In the rows, 128 means zero.
One turn moves every row onto another: examples first, then more rows asked
K722: [159 138 180 131 118 126 141 130 126 151 154 136 118 116 129]
K51: [131 121 145 126 161  98 121 166 102 139 134 118 127 117 131]
K644: [137 151 163  94 132 139 120 150 103 137 131 169 149 132 115]
K33: [143 126 169 126 123 136 124 143 129 173 159 133 105 128 124]
K629: [133 128 138 120 165 107 107 163 112 125 125 122 129 130 127]
K300: [165 160 179 117 128 125 153 132 115 133 140 141 136 121 124]
K166: [127 140 136 109 149 134 113 160 113 132 125 106 107 150 125]
K297: [153 163 166  96 143 123 141 152 101 134 128 157 152 128 117]
K909: [126 150 145 120 160 138 111 158 112 125 125 112 127 150 117]
K672: [166 164 170 107 148 111 156 151 107 143 134 139 141 125 121]
K473: [133 123 137 114 160 100 117 166 105 131 126 121 124 124 132]
K703: [134 132 147 131 170 106 113 161 111 129 131 119 136 125 124]
K210: [132 123 136 107 152 103 125 168  99 138 127 114 113 125 135]
K429: [157 161 176 106 123 133 146 134 108 129 135 152 142 123 123]
K258: [157 161 180 109 145 122 136 155 102 133 125 158 151 139 126]
K573: [158 131 183 131 129 117 141 151 118 171 151 130 108 132 137]
K691: [166 151 181 127 126 122 151 131 123 143 148 135 127 117 127]
K277: [132 144 147 129 169 121 109 158 115 123 127 117 136 139 118]
K968: [130 125 165 115 118 147 108 144 123 165 153 151 116 132 120]
K468: [132 127 176 115 115 148 111 150 113 163 145 154 115 145 130]
K219: [146 152 173 101 114 141 135 134 105 131 136 161 140 124 123]
K367: [168 145 185 129 142 107 152 153 114 158 142 131 123 129 136]
K246: [160 138 172 129 134 120 144 145 128 171 156 121 108 125 127]
K857: [120 147 142 109 147 144 117 160 104 133 126 108 114 152 120]
K885: [129 127 135 103 145 114 127 167  99 141 127 108 104 134 134]
K214: [125 118 143 115 148 104 127 169  95 147 134 114 115 119 135]
K151: [128 135 162 101 122 149 106 147 112 149 141 166 134 133 116]
K39: [168 158 183 119 148 108 150 155 107 143 132 143 141 133 131]
K855: [119 124 140 105 138 120 128 168  91 149 133 110 106 130 133]
K712: [128 135 135 103 144 127 123 164 105 139 126 104 101 144 130]
K877: [148 129 177 126 110 134 130 130 123 153 155 145 117 116 129]
K729: [132 140 175 106 121 150 109 151 107 147 135 166 132 148 125]
K674: [132 135 139 121 164 120 103 160 119 122 124 119 126 140 123]
K48: [117 136 140 103 138 137 124 165  95 143 129 107 106 143 127]
K753: [129 140 138 116 158 131 105 159 119 126 125 112 117 148 122]
K439: [169 154 173 121 144 110 158 148 118 158 145 124 122 123 125]
K608: [139 130 173 115 105 143 124 132 116 148 151 156 123 119 127]
K559: [142 154 176 103 133 139 120 153 102 135 127 167 148 146 123]
K741: [139 139 172 105 107 145 126 133 109 139 142 162 133 122 124]
K709: [143 124 180 126 118 135 124 150 118 172 152 139 104 138 135]

K166 goes to K712
K559 goes to K729
Where do these go?
K214 goes to K51
K968 goes to K33
K877 goes to K722

One turn moves every row onto another: examples first, then more rows asked
K653: [108 114 156 159 140 153 113 149 141 126 155 133 133 120]
K78: [122 136 147 133 120 135 120  90 118 113 156 106 131 120]
K578: [134 113 143 141 125 131 126 141 115 136 116 104 145 112]
K460: [104 112 144 149 152 151 126 136 137 133 164 136 120 114]
K787: [131 114 134 143 127 133 124 150 112 130 124 105 146 113]
K153: [118 131 158 143 110 133 130  93 135 124 159 111 128 129]
K668: [129 113 120 124 137 112 118 123 127 127 110 126 134 142]
K970: [117 116 117 121 101 138 104 109 120 142 129 152 126 104]
K884: [127  98 140 126 137 104 107 149 118 143 143 132 146 122]
K79: [ 92 114 152 162 136 145 121 134 137 132 159 148 126 118]
K80: [129 131 142 129 112 137 123  97 130 116 153 102 137 139]
K542: [100 121 127 121 104 134  98 109 117 126 134 164 131 119]
K361: [125  95 136 114 133 110 104 149 124 141 142 128 145 124]
K667: [125 131 151 139 106 128 133  99 110 115 157 115 127 137]
K323: [101 114 161 150 147 149 104 136 138 125 154 139 123 109]
K591: [105 114 150 147 159 148 123 138 127 124 145 151 122 121]
K445: [107 110 129 123  95 136 103 115 133 142 132 160 118 120]
K865: [134 120 127 124 132 115 117 130 130 120 110 124 136 145]
K630: [ 94 115 121 123  98 135 114 101 128 139 143 155 131 122]
K177: [130 120 162 136 116 121 115 100 114 118 157 106 121 132]
K382: [102 110 116 120 100 136 101 121 122 133 141 161 141 129]

K445 goes to K667
K884 goes to K668
K865 goes to K787
Where do these go?
K542 goes to K78
K80 goes to K653
K970 goes to K177
K630 goes to K153

One turn moves every row onto another: examples first, then more rows asked
K306: [138  91 129 121 126 114 107 136 127  96 137  80 177 138 103 104 162 152
 157 118 122  89 149 131 107 120 123 163 142]
K694: [116 123 117 140 156 138 121 119 107  87 126 117 169 162 133 107 135 103
 154 105 137 100 117 144 140 131 132 156 153]
K437: [140  83 131 117 130 118 111 144 118  94 121  96 174 147 123  81 147 137
 158 104 131  77 141 131 101 126 114 164 151]
K873: [111 114 137 112 106 132 136 152 125 137  98 122 191 146 129 128 171 133
 136 131 144 106 145 142 110 119 127 127 157]
K944: [117 116 121 115 136 138 126 128 119 124  89 118 185 166 116 117 171 157
 125 124 152 118 140 142 109 138 143 166 184]
K172: [154 101 141 119 143 121 104 149 130 104 113 105 176 163 141 104 149 147
 155  88 118  89 156 123  95 132 135 157 172]
K688: [117 128 128 131 142 131  99 119 106  92 140  95 168 136 140 134 134 137
 152 139 121  90 116 152 124 148 138 135 142]
K372: [146 106 150 107 143 162 115 112 139 124 150 103 156 137 100 112 153 131
 148 125 121 118 124 164 111 147 132 147 174]
K257: [127  98 128  99 128 169 116 143  90 105 129 133 179 140 115 114 156 167
 163 115 114 107 138 157  84 134 134 154 161]
K913: [145 125 123 125 162 128 130 116  99 118 116 115 180 166 121 101 158 134
 144 115 145 135 138 160 139 134 133 173 160]
K699: [120 114 139 106 114 131 127 136 114 123 123  98 191 157 157 129 134 135
 163 155 110  97 118 144 113 138 113 130 149]
K481: [133  92 158 111 132 161 129 118 124 125 150 118 165 162 115 101 139 100
 156 120 121 103 113 135 114 136 120 149 179]
K310: [129 126 149 100 137 152  93 142 107 106 120 103 160 157 130 134 137 130
 179 107 112 132 139 154  96 104 124 145 154]
K805: [126 135 123 135 149 135 121 111  92  86 124 113 181 148 140 102 134 106
 156 117 131 107 122 148 143 125 128 153 160]
K560: [126 115 143  99 114 125 121 135 109 128 110  97 188 147 160 126 142 132
 156 156 115 105 127 138 116 133 112 128 149]
K307: [117 124 142 103 111 132 121 131 104 123 109 103 197 143 150 129 144 139
 154 163 110 100 129 135 112 138 118 132 161]
K111: [137 139 126 128 165 133 120 113  95 113 107 111 179 156 116 103 156 133
 141 116 148 129 140 163 133 137 136 171 169]
K99: [122 104 158 123 133 155 114 121 144 117 157 122 154 130  98 124 153 123
 150 125 123 107 131 139 112 148 137 134 167]
K839: [152 109 142 126 134 116 110 147 140 110 132  98 182 156 124 122 164 145
 160  95 112 102 167 121 109 116 136 149 156]
K290: [114 114 121 110 142 148 136 134 129 131  88 114 187 172 118 124 168 149
 126 122 141 111 140 140 104 147 138 166 180]
K327: [110 120 143 104 152 152  99 126 105  97 117  91 160 149 114 146 135 124
 165 106 118 127 146 123  95 119 129 167 155]
K978: [111 128 125 119 139 142 133 130 118 122  83 124 192 159 115 115 166 141
 130 119 150 119 147 140 112 134 137 163 187]
K287: [122  97 154 112 131 166 128 122 140 115 135 110 163 152 113 113 135 116
 141 104 139 101 115 142  96 139 130 149 197]
K27: [125  89 132  96 141 161 139 133  83 114 128 125 185 142 106 111 151 141
 168 116 115 118 147 136  96 137 117 177 146]
K10: [125  96 170 107 136 152 120 118 134 128 139 109 162 161 119 118 127 127
 156 131 124 113 119 132  96 156 122 153 187]
K987: [117 135 133 129 130 133 104 120  92  93 134 101 182 124 142 130 139 126
 150 141 122  87 123 145 125 138 135 127 152]
K756: [124 124 119 141 150 132 127 114  98  85 131 118 177 146 141 111 137 107
 150 104 138 104 125 138 143 128 135 151 154]
K339: [123 111 138 105 118 165 105 154 100 100 123 131 172 155 131 119 145 142
 172 100 117 109 131 157  87 105 131 135 165]
K83: [140 126 122 123 169 135 128 123 111 127 111 114 173 169 113 106 162 127
 144 113 144 129 140 165 134 141 132 172 153]
K426: [112 115 136 113 112 139 143 154 130 142 110 117 195 147 127 138 169 137
 141 130 134  99 144 149 107 131 129 124 149]
K726: [121 127 128 124 138 128 100 115 100  92 131  94 172 126 151 136 136 136
 146 139 120  92 122 137 123 148 138 133 149]
K645: [159  98 133 114 144 118 102 147 130 103 117 106 167 139 128  87 156 150
 161  99 121  94 157 148 103 136 123 154 149]
K852: [116 124 145 110 114 132 139 147 113 145  97 122 200 145 125 127 169 132
 141 139 138 111 153 145 110 127 124 133 160]
K742: [109 104 134 108 150 156 131 130  98 103 128 112 173 134  98 133 150 118
 163 103 123 122 157 120 104 125 124 172 138]
K281: [144  93 142 120 124 114 114 137 123 108 135  79 189 170 120 115 153 143
 159 111 114  93 150 112 105 113 124 167 158]
K8: [134 108 165 113 133 150 132 128 151 132 145 117 162 137 106 116 144 119
 159 116 132 126 135 160 110 137 119 135 166]

K913 goes to K944
K281 goes to K306
Where do these go?
K287 goes to K8
K339 goes to K310
K426 goes to K699
K307 goes to K987

